In the rows, zero is written as 128.
Each path below is one point turned by a fixed rotation once a step. After each direction that follows a path, write how fast that rotation turns it, in degrees each step (0 if it stays still).
Each turn is a multiple of 5 degrees from 10 to 175, or 0.
Each row of a path follows its step; steps can be skipped.
Rotation 1:
step 0: [129 124 138 129 129 132 133 126 121 122 126 120 127 128 130 121 120 128
 135 136 135 129 132 131 130 134 122 124 122 130 117 129 127 129 123 124
 131]
step 2: [130 131 133 132 137 131 136 124 137 127 130 124 128 128 129 123 128 125
 124 137 142 134 127 129 125 126 127 128 128 135 117 123 125 126 130 127
 127]
step 3: [128 121 130 126 124 124 125 129 130 125 134 116 130 131 117 122 122 128
 136 126 128 131 129 130 119 116 126 126 127 122 127 135 122 128 127 130
 127]
step 5: [132 123 128 130 130 121 119 131 128 130 136 123 136 132 118 119 129 128
 125 126 136 131 127 120 130 126 121 124 128 132 125 131 126 120 122 128
 128]
step 7: [132 126 127 127 127 130 128 126 128 140 129 127 136 130 120 126 127 133
 122 128 136 127 131 130 131 124 127 123 134 127 122 132 132 122 124 114
 137]
step 8: [133 130 129 125 123 133 127 127 138 129 132 130 134 139 126 125 121 118
 126 130 130 132 126 124 129 126 134 122 127 138 132 131 126 136 124 135
 131]
step 9: [135 128 130 124 122 121 131 122 134 131 132 122 127 123 126 123 130 119
 128 131 134 125 130 136 132 126 135 129 130 120 132 129 130 123 125 117
 134]
step 10: [122 122 130 122 122 132 126 129 134 130 124 133 133 132 133 114 123 131
 123 129 133 125 129 123 127 129 130 119 133 124 128 134 128 135 122 133
 132]
step 11: [134 126 133 130 119 120 130 124 126 125 128 128 126 139 132 126 131 123
 132 133 137 128 126 129 132 137 134 129 124 128 131 131 125 117 125 126
 133]
[129 129 130 130 130 125 129 126 123 129 129 129 129 128 128 125 126 127
 127 127 129 126 129 130 129 126 126 133 130 128 127 126 128 128 127 127
 130]
160
Rotation 2:
step 1: [121 124 134 124 126 130 132 122 116 122 121 123 127 122 135 132 124 131
 133 126 131 121 136 124 132 128 124 121 130 126 128 124 130 122 119 130
 127]
step 4: [125 127 131 121 123 124 133 127 122 124 124 120 128 124 125 133 120 132
 131 127 135 125 122 128 138 133 136 133 129 125 139 130 130 132 126 125
 136]
step 5: [128 135 124 120 123 124 128 126 123 127 124 121 133 127 131 130 120 130
 136 117 128 121 138 127 132 133 131 126 127 124 130 131 133 135 124 127
 136]
step 6: [121 125 135 122 123 128 131 126 118 128 128 124 128 122 136 131 123 121
 132 124 126 125 133 132 132 138 130 123 126 119 137 125 123 130 127 127
 134]
step 7: [125 128 132 120 127 117 131 127 119 125 127 121 127 129 129 121 133 128
 132 129 122 121 136 136 132 132 126 124 131 124 128 127 127 131 121 126
 140]
step 8: [126 125 132 116 132 128 126 124 116 130 131 122 130 122 137 130 128 131
 126 134 128 127 135 137 136 132 125 135 132 128 132 130 131 130 127 122
 135]
step 9: [126 126 127 117 128 124 128 121 129 119 127 123 130 125 135 127 127 126
 131 130 130 126 125 130 138 136 132 134 132 133 123 129 129 131 123 125
 143]
step 10: [123 133 123 123 122 128 121 125 129 123 129 127 131 128 142 127 122 127
 130 127 130 128 129 133 137 130 126 130 127 119 132 131 135 134 125 118
 136]
step 11: [132 127 134 125 121 123 125 129 125 120 124 123 132 127 144 130 124 126
 132 132 126 125 127 129 133 127 134 124 127 122 127 128 120 136 127 124
 137]
[126 129 129 130 126 127 131 127 130 127 128 128 125 129 125 125 130 129
 129 128 128 126 124 128 132 130 128 130 128 126 127 126 129 127 125 129
 128]
140
[125 126 126 128 128 127 128 132 127 125 126 129 127 130 128 125 129 125
 126 129 128 131 127 128 125 129 127 127 127 125 131 130 128 128 126 126
 130]
100
Rotation 3:
step 0: [129 125 127 134 132 126 133 129 130 127 131 126 133 134 133 140 131 139
 122 137 128 134 121 130 125 127 134 125 125 123 130 144 130 126 118 125
 128]
step 2: [124 130 135 136 120 128 127 121 121 128 132 132 131 125 121 118 123 127
 130 128 132 127 130 130 130 131 132 114 125 126 131 133 122 127 131 137
 114]
step 3: [126 129 124 127 133 127 128 126 130 118 129 117 135 120 130 121 129 125
 132 126 132 124 117 131 125 123 116 128 123 121 132 135 125 123 124 131
 140]
step 4: [127 134 137 131 128 131 130 125 132 128 125 128 121 134 125 129 128 130
 130 117 124 129 127 121 129 135 119 134 126 134 129 114 124 119 141 129
 131]
step 5: [117 126 125 122 123 128 123 130 144 131 126 128 135 126 120 132 122 125
 120 123 128 128 123 120 129 123 136 124 132 137 128 135 124 131 129 126
 123]
step 6: [135 123 131 124 136 131 124 137 130 128 127 127 130 127 128 136 141 130
 126 129 133 131 129 128 131 120 114 125 132 129 117 124 133 129 120 120
 129]
step 9: [143 129 131 137 128 127 133 125 129 128 129 123 121 131 135 119 134 117
 127 138 128 131 124 128 125 136 127 130 124 124 119 126 124 128 125 125
 135]
step 10: [129 138 126 126 134 135 137 129 126 130 125 138 127 128 137 124 122 131
 122 127 127 128 125 125 119 133 135 126 127 136 138 134 128 126 137 138
 127]
step 11: [116 128 132 130 128 136 126 129 130 128 124 124 137 118 127 130 132 126
 130 123 129 126 122 137 121 139 132 133 138 122 122 129 131 123 120 129
 123]
[131 126 128 123 126 128 129 129 127 129 128 128 127 128 129 127 125 130
 129 130 127 132 128 124 126 128 128 130 126 127 126 128 131 129 125 126
 126]
40
[127 128 131 128 126 133 128 127 127 129 127 131 126 130 128 127 127 126
 127 127 126 125 132 125 126 127 129 127 125 130 132 127 127 129 127 128
 128]
130
[126 128 131 128 125 126 127 131 126 130 129 127 125 128 129 128 132 128
 129 129 127 130 124 128 128 127 130 128 125 130 129 129 125 129 130 129
 126]
145
[125 126 126 128 128 130 128 131 130 131 126 126 130 128 128 127 127 129
 127 128 128 130 129 128 131 129 131 126 125 125 127 128 128 127 129 133
 128]
130
[127 129 129 129 127 128 129 129 128 127 130 127 130 127 125 128 126 126
 129 131 130 125 129 126 129 127 131 130 129 130 124 125 125 128 126 129
 126]
110
Rotation 4:
step 1: [134 119 144 135 128 121 134 129 132 122 126 133 128 132 127 134 124 128
 127 124 134 132 128 127 139 115 135 132 130 126 131 129 136 131 129 127
 128]
step 3: [129 133 138 127 128 135 130 130 130 118 127 124 117 124 119 137 117 127
 128 127 128 130 126 133 129 133 121 125 135 133 125 140 135 128 123 131
 130]
step 4: [132 128 135 131 120 129 127 122 124 121 124 131 129 122 123 127 131 133
 129 125 138 132 126 122 124 127 136 125 133 143 126 141 125 121 129 131
 122]
step 5: [133 133 135 130 129 131 139 129 124 139 121 127 131 133 120 124 130 130
 128 130 121 130 136 128 133 122 125 121 138 134 123 135 127 121 128 121
 120]
step 6: [135 126 136 129 136 133 128 126 138 126 126 129 136 129 128 131 117 137
 124 121 129 129 126 132 127 121 133 128 135 127 125 133 128 126 140 116
 129]
step 7: [134 124 131 129 133 128 136 124 121 124 128 131 132 138 127 137 116 133
 129 126 130 131 140 123 125 126 130 123 115 129 126 135 121 124 127 128
 134]
step 9: [123 130 136 131 121 126 121 134 127 122 124 125 126 123 130 133 129 132
 132 119 131 131 138 121 129 125 131 128 125 140 115 131 136 124 131 121
 130]
step 10: [136 133 138 135 124 127 135 129 127 124 115 129 125 127 130 126 125 132
 127 124 130 136 136 136 136 123 123 127 127 130 129 124 135 115 128 135
 122]
step 11: [131 133 126 128 127 134 138 123 144 119 120 127 129 136 127 122 127 130
 124 120 133 125 134 133 131 130 131 132 127 134 123 137 131 131 132 123
 122]
[126 128 126 128 127 128 131 125 127 128 127 128 128 130 130 128 132 127
 127 130 124 127 130 128 130 128 129 126 128 129 130 131 130 131 133 130
 127]
120
[128 125 127 130 126 129 124 127 128 130 129 129 127 129 129 128 128 127
 130 129 128 129 132 128 128 128 128 124 126 128 127 128 124 125 128 129
 126]
145
[129 128 125 131 131 125 128 125 130 128 130 127 129 131 127 128 124 129
 128 129 127 127 128 126 131 124 129 130 128 125 128 129 127 130 127 128
 129]
65
Rotation 5:
step 0: [135 129 131 127 129 140 127 121 127 127 134 126 113 120 118 127 129 125
 136 123 125 134 131 130 123 129 122 134 132 135 131 126 125 127 127 127
 132]
step 1: [139 130 130 129 124 133 119 130 132 136 128 128 124 132 121 132 130 122
 129 125 127 121 130 124 132 129 127 136 124 128 122 125 129 124 133 129
 146]
step 2: [131 132 132 124 127 126 127 132 128 132 119 126 132 127 132 138 126 124
 123 122 114 130 123 120 124 130 134 129 124 135 121 121 121 133 133 127
 135]
step 3: [122 125 128 121 129 120 124 132 126 122 131 125 130 124 125 132 122 133
 132 117 124 123 121 128 132 131 130 134 128 136 132 122 130 142 129 120
 129]
step 4: [134 127 121 124 132 133 128 127 125 123 129 128 124 117 131 133 135 129
 124 121 133 133 125 133 136 135 125 129 132 130 135 117 141 131 132 127
 129]
step 5: [132 137 120 135 132 137 126 132 119 129 138 126 131 127 126 128 132 126
 129 121 129 128 128 124 130 136 124 131 131 136 129 132 131 120 139 134
 130]
step 8: [129 130 136 126 119 122 127 125 123 136 130 121 122 116 134 135 135 129
 133 120 123 130 122 124 137 131 122 125 127 127 131 126 126 129 126 122
 134]
step 9: [142 129 128 128 130 127 116 130 124 126 132 126 134 123 133 138 123 133
 137 126 130 132 123 122 135 136 130 134 122 129 127 131 134 128 123 127
 128]
step 10: [139 138 126 120 133 129 126 126 125 118 130 130 126 123 122 128 116 131
 127 129 124 138 126 122 126 131 131 124 136 130 126 127 134 127 136 125
 132]
[129 127 127 125 128 126 130 128 126 127 129 125 130 130 128 127 128 129
 129 126 129 131 127 124 130 128 130 128 129 127 131 126 129 129 125 132
 128]
65
Rotation 6:
step 0: [133 117 128 137 127 126 135 120 121 125 124 126 128 129 115 124 135 121
 120 123 126 125 133 117 127 130 128 120 131 132 122 129 121 127 137 119
 127]
step 2: [135 129 124 129 120 125 128 122 119 127 117 129 125 122 125 127 128 125
 121 127 121 119 128 120 135 138 135 117 130 125 132 122 126 135 125 118
 132]
step 3: [131 119 129 138 120 122 132 123 118 132 123 126 128 127 127 132 135 127
 126 133 126 121 138 122 140 141 131 124 122 123 124 125 131 133 123 120
 128]
step 4: [138 114 130 133 123 121 137 134 119 123 127 128 124 122 129 130 131 125
 125 138 128 128 126 128 137 131 129 118 125 118 132 128 132 129 120 119
 127]
step 5: [131 123 130 130 116 130 135 130 125 123 127 126 126 126 115 135 130 121
 124 137 129 125 135 131 132 123 132 117 127 116 129 132 126 132 126 114
 127]
step 6: [127 121 130 130 121 130 132 120 122 120 124 121 137 124 120 142 126 120
 132 140 127 124 131 134 130 129 131 123 122 123 129 133 131 121 121 121
 132]
step 8: [127 128 131 139 131 128 133 129 121 123 124 123 132 133 123 137 136 110
 133 127 121 122 137 135 126 135 125 122 122 125 128 132 129 132 130 125
 122]
step 9: [133 117 134 130 139 124 130 131 120 115 128 125 133 132 130 136 129 114
 129 126 122 122 131 134 127 128 125 116 126 128 133 127 138 126 129 127
 130]
step 10: [131 125 128 127 133 126 124 131 127 122 129 122 136 134 116 130 128 117
 120 123 122 122 131 134 129 130 132 112 136 127 133 126 135 134 135 121
 131]
[125 128 127 126 128 126 129 129 129 126 131 126 130 128 129 133 131 126
 127 129 125 127 129 130 126 127 128 131 130 128 131 130 129 130 126 129
 126]
25
[130 128 129 131 130 131 129 127 126 132 127 130 127 129 126 131 127 127
 125 128 128 129 128 132 124 128 128 129 128 126 130 128 128 125 128 131
 128]
35
Rotation 7:
step 0: [129 135 125 134 127 132 137 133 116 128 131 123 125 130 118 128 126 121
 138 130 122 123 127 121 129 122 138 120 123 116 124 126 126 127 121 130
 127]
step 1: [123 134 121 126 131 127 124 129 124 128 130 124 120 134 129 126 135 131
 136 115 127 127 124 123 124 128 130 118 121 122 134 130 118 134 128 141
 122]
step 2: [126 121 127 133 125 124 120 119 117 137 127 135 123 136 120 129 126 133
 132 128 125 127 132 116 125 134 132 129 118 127 139 136 125 130 127 129
 126]
step 3: [130 131 128 115 125 134 122 122 118 133 129 137 117 126 128 133 128 134
 135 137 129 138 128 124 117 125 126 123 129 129 126 136 124 126 132 126
 127]
step 6: [132 126 126 138 127 138 130 129 136 126 120 132 121 143 127 126 123 138
 133 119 134 130 123 125 131 129 121 119 125 129 130 133 127 132 128 131
 133]
step 7: [124 123 133 133 133 136 132 125 117 130 118 128 121 132 126 134 120 136
 126 132 127 126 122 121 130 125 135 124 128 116 126 134 130 132 124 123
 138]
step 8: [132 126 124 118 132 134 128 130 125 124 129 127 113 124 121 130 132 124
 134 131 125 124 119 125 133 125 133 113 135 121 128 135 129 136 129 132
 128]
step 9: [130 126 124 134 129 122 130 116 116 123 141 124 125 130 130 122 127 120
 141 125 127 121 124 122 130 131 133 122 127 121 136 130 125 132 128 130
 130]
step 11: [133 132 131 130 127 134 123 125 121 136 130 143 135 138 123 127 122 131
 136 128 120 129 130 129 122 127 123 119 118 125 126 138 121 130 127 130
 129]
[131 127 125 131 129 131 127 126 128 126 125 125 126 128 127 129 129 130
 127 129 129 126 128 130 128 129 128 128 128 127 124 124 130 128 126 130
 130]
45
[133 125 128 130 128 127 127 129 132 129 128 130 127 130 123 127 128 126
 127 127 126 127 129 128 131 129 127 126 128 130 130 129 129 129 129 129
 127]
160
Rotation 8:
step 0: [128 128 128 127 122 127 125 122 137 130 125 129 125 134 119 126 131 131
 131 130 120 125 127 124 134 126 136 135 131 134 127 126 125 121 134 127
 134]
step 1: [131 123 126 133 130 129 128 122 130 127 124 122 136 134 126 129 132 132
 129 127 137 128 126 121 125 128 138 129 126 134 136 135 130 129 130 123
 131]
step 2: [129 130 132 131 130 131 128 127 131 126 125 133 131 135 134 126 131 128
 129 137 128 127 130 120 131 128 126 134 131 138 122 135 137 135 131 133
 132]
step 3: [124 124 130 126 126 137 130 121 121 127 133 128 128 132 122 122 136 131
 133 130 128 125 131 124 132 122 127 137 129 127 125 139 123 127 127 128
 127]
step 4: [130 133 125 131 123 126 129 123 132 120 135 126 122 128 127 128 133 130
 132 131 132 126 127 120 126 133 131 128 129 131 128 133 117 129 136 131
 137]
step 5: [128 129 120 133 125 130 126 123 125 124 126 124 129 139 132 126 135 129
 128 131 125 133 119 128 125 125 124 129 124 136 128 131 131 124 137 122
 131]
step 6: [122 131 129 130 128 133 132 132 127 127 132 126 134 134 136 122 138 133
 125 139 135 123 122 124 126 125 132 128 129 124 130 128 131 130 127 132
 131]
step 7: [127 129 125 129 130 133 134 128 132 132 139 126 120 125 137 125 131 137
 131 132 120 126 127 128 131 124 127 129 130 132 124 139 128 128 130 127
 127]
step 9: [128 130 125 130 133 124 135 128 137 128 124 123 128 133 133 126 136 137
 130 125 130 130 124 121 130 126 136 128 127 131 124 120 127 125 135 122
 133]
[126 128 129 127 131 127 130 132 126 129 126 130 129 130 130 125 131 125
 124 128 129 128 128 127 130 128 127 130 128 128 126 127 127 130 130 126
 128]
100
Rotation 9:
step 0: [118 126 138 128 125 129 123 137 114 117 135 126 123 127 131 130 121 129
 117 139 129 122 131 133 131 130 128 133 133 136 131 128 139 120 127 126
 134]
step 2: [126 134 137 132 129 127 130 136 130 125 120 125 134 120 135 140 131 127
 121 133 126 125 123 127 138 117 134 126 127 134 122 118 134 131 128 116
 140]
step 3: [119 128 138 125 138 139 128 129 137 132 124 131 136 137 123 130 136 120
 127 136 129 130 123 117 138 132 121 126 133 133 132 137 132 124 120 131
 135]
step 4: [126 116 126 131 142 137 130 125 125 131 129 126 133 115 136 126 136 126
 133 126 132 131 123 130 132 120 124 122 144 131 122 125 131 130 137 122
 132]
step 5: [117 131 116 121 130 136 127 114 131 132 125 125 125 131 132 129 130 123
 126 128 125 122 123 127 128 134 135 135 135 139 118 132 129 116 123 125
 139]
step 6: [130 122 125 137 120 130 126 123 124 125 140 119 134 125 136 122 128 121
 134 138 125 121 131 134 137 129 114 130 139 126 120 129 133 126 120 130
 131]
step 7: [123 135 129 124 134 126 130 121 127 131 139 119 117 136 137 127 122 120
 126 134 133 137 136 135 129 128 130 138 128 138 128 126 139 133 132 120
 135]
step 9: [121 122 139 126 135 125 127 137 124 121 128 126 131 130 137 136 134 134
 124 139 127 129 136 129 130 119 132 138 131 129 137 138 138 125 128 129
 139]
step 11: [127 129 133 132 129 132 128 131 136 124 113 127 138 120 136 127 133 133
 135 127 127 124 133 136 128 123 136 126 131 135 119 127 135 120 124 117
 141]
[129 129 130 128 130 133 130 126 129 127 128 129 127 125 129 129 126 129
 128 129 130 130 127 125 126 129 129 127 129 128 131 129 133 129 128 128
 125]
80
[129 128 129 127 130 127 125 127 129 129 125 129 129 125 130 125 126 128
 131 127 126 127 126 128 129 131 123 128 127 126 128 130 128 130 125 129
 126]
155
[128 129 130 130 131 131 125 131 129 130 125 128 127 129 128 131 129 129
 130 130 129 127 126 129 129 125 130 125 126 126 130 128 126 125 129 127
 129]
45
[126 128 129 129 130 127 126 127 127 128 129 128 127 126 125 128 130 127
 127 128 131 133 131 131 129 130 126 129 131 124 130 127 127 128 129 127
 127]
120
Rotation 10:
step 1: [130 137 121 119 128 124 124 129 128 132 116 128 122 121 126 127 135 127
 133 123 128 132 127 126 122 114 131 126 133 122 136 127 130 132 125 130
 130]
step 2: [132 136 113 127 122 126 125 116 131 122 125 124 128 131 125 125 126 124
 133 125 124 129 133 120 130 126 131 126 122 129 124 126 117 136 127 130
 131]
step 3: [121 141 120 129 124 125 135 130 124 127 132 128 135 122 120 130 126 128
 132 123 124 120 129 120 116 131 126 125 133 132 125 127 125 128 127 129
 119]
step 4: [124 130 132 130 116 130 126 130 118 122 135 116 120 126 125 124 132 124
 127 135 127 124 132 123 126 123 126 127 125 131 132 132 129 132 125 134
 116]
step 6: [130 133 127 124 124 125 125 127 131 123 121 128 132 132 126 122 131 120
 118 130 130 131 138 126 128 121 130 129 137 116 136 119 126 121 125 127
 122]
step 7: [134 130 125 127 118 129 120 125 140 122 124 129 129 123 130 129 126 118
 136 128 133 125 134 125 118 127 137 127 133 124 120 133 130 127 125 129
 129]
step 8: [124 139 127 122 129 138 128 134 128 123 128 127 127 132 124 128 123 132
 135 121 123 129 140 130 126 129 139 126 125 129 123 132 122 120 123 133
 121]
step 9: [127 132 129 132 131 133 121 134 113 121 130 130 122 129 124 128 135 127
 126 122 133 124 127 122 117 128 128 126 127 121 123 132 126 130 122 138
 129]
step 10: [123 134 130 125 129 127 125 120 123 123 132 134 123 132 126 129 127 116
 129 118 137 124 127 126 134 121 130 134 128 137 136 126 127 130 119 133
 127]
[126 127 125 129 127 127 128 127 128 129 129 126 128 128 127 131 130 129
 129 125 124 127 125 124 129 129 127 130 128 130 130 126 128 130 125 131
 128]
45
Rotation 11:
step 0: [121 127 129 138 122 122 121 134 134 131 120 124 124 129 132 132 122 133
 130 125 125 129 121 136 120 134 122 137 123 126 127 129 125 123 125 131
 122]
step 1: [130 123 122 135 139 122 125 120 133 135 127 135 133 131 123 122 125 124
 125 132 128 129 129 127 122 134 135 126 132 125 135 120 133 127 119 133
 130]
step 2: [124 126 131 133 120 126 134 125 132 123 133 126 136 125 129 127 128 134
 139 134 126 125 140 127 130 135 116 128 129 130 128 124 137 120 125 124
 126]
step 5: [127 137 129 130 126 132 133 130 139 124 129 134 121 128 127 125 123 124
 118 133 140 133 124 139 125 128 135 130 133 124 128 125 123 124 131 124
 127]
step 6: [126 126 123 131 122 130 125 128 119 126 123 130 126 126 124 124 130 127
 133 133 122 135 121 139 127 130 129 131 128 139 137 133 130 117 122 135
 125]
step 7: [139 127 128 127 134 117 126 130 137 122 127 132 131 126 122 128 126 122
 126 131 121 135 127 133 132 129 122 126 142 125 121 127 134 132 124 129
 127]
step 8: [128 130 127 133 124 127 127 131 126 134 130 131 140 136 131 123 126 130
 139 121 126 128 128 134 128 131 115 137 123 127 126 127 121 130 121 126
 119]
step 9: [123 128 119 128 141 120 132 126 128 129 138 134 132 127 127 125 138 127
 120 126 131 123 132 124 123 128 132 132 132 116 126 130 130 123 126 133
 123]
step 10: [120 128 137 130 123 127 136 127 126 125 127 123 138 123 134 129 124 122
 132 139 136 125 127 126 123 135 120 133 126 127 128 130 127 120 136 133
 132]
[129 129 127 129 128 125 128 131 131 132 132 129 128 129 129 129 128 127
 127 129 124 131 125 127 128 130 127 129 128 131 127 131 126 129 126 130
 128]
45
[130 128 128 128 130 128 126 128 131 130 125 131 127 127 128 129 129 128
 131 130 127 131 128 129 127 129 127 125 128 131 131 124 130 125 131 128
 128]
70
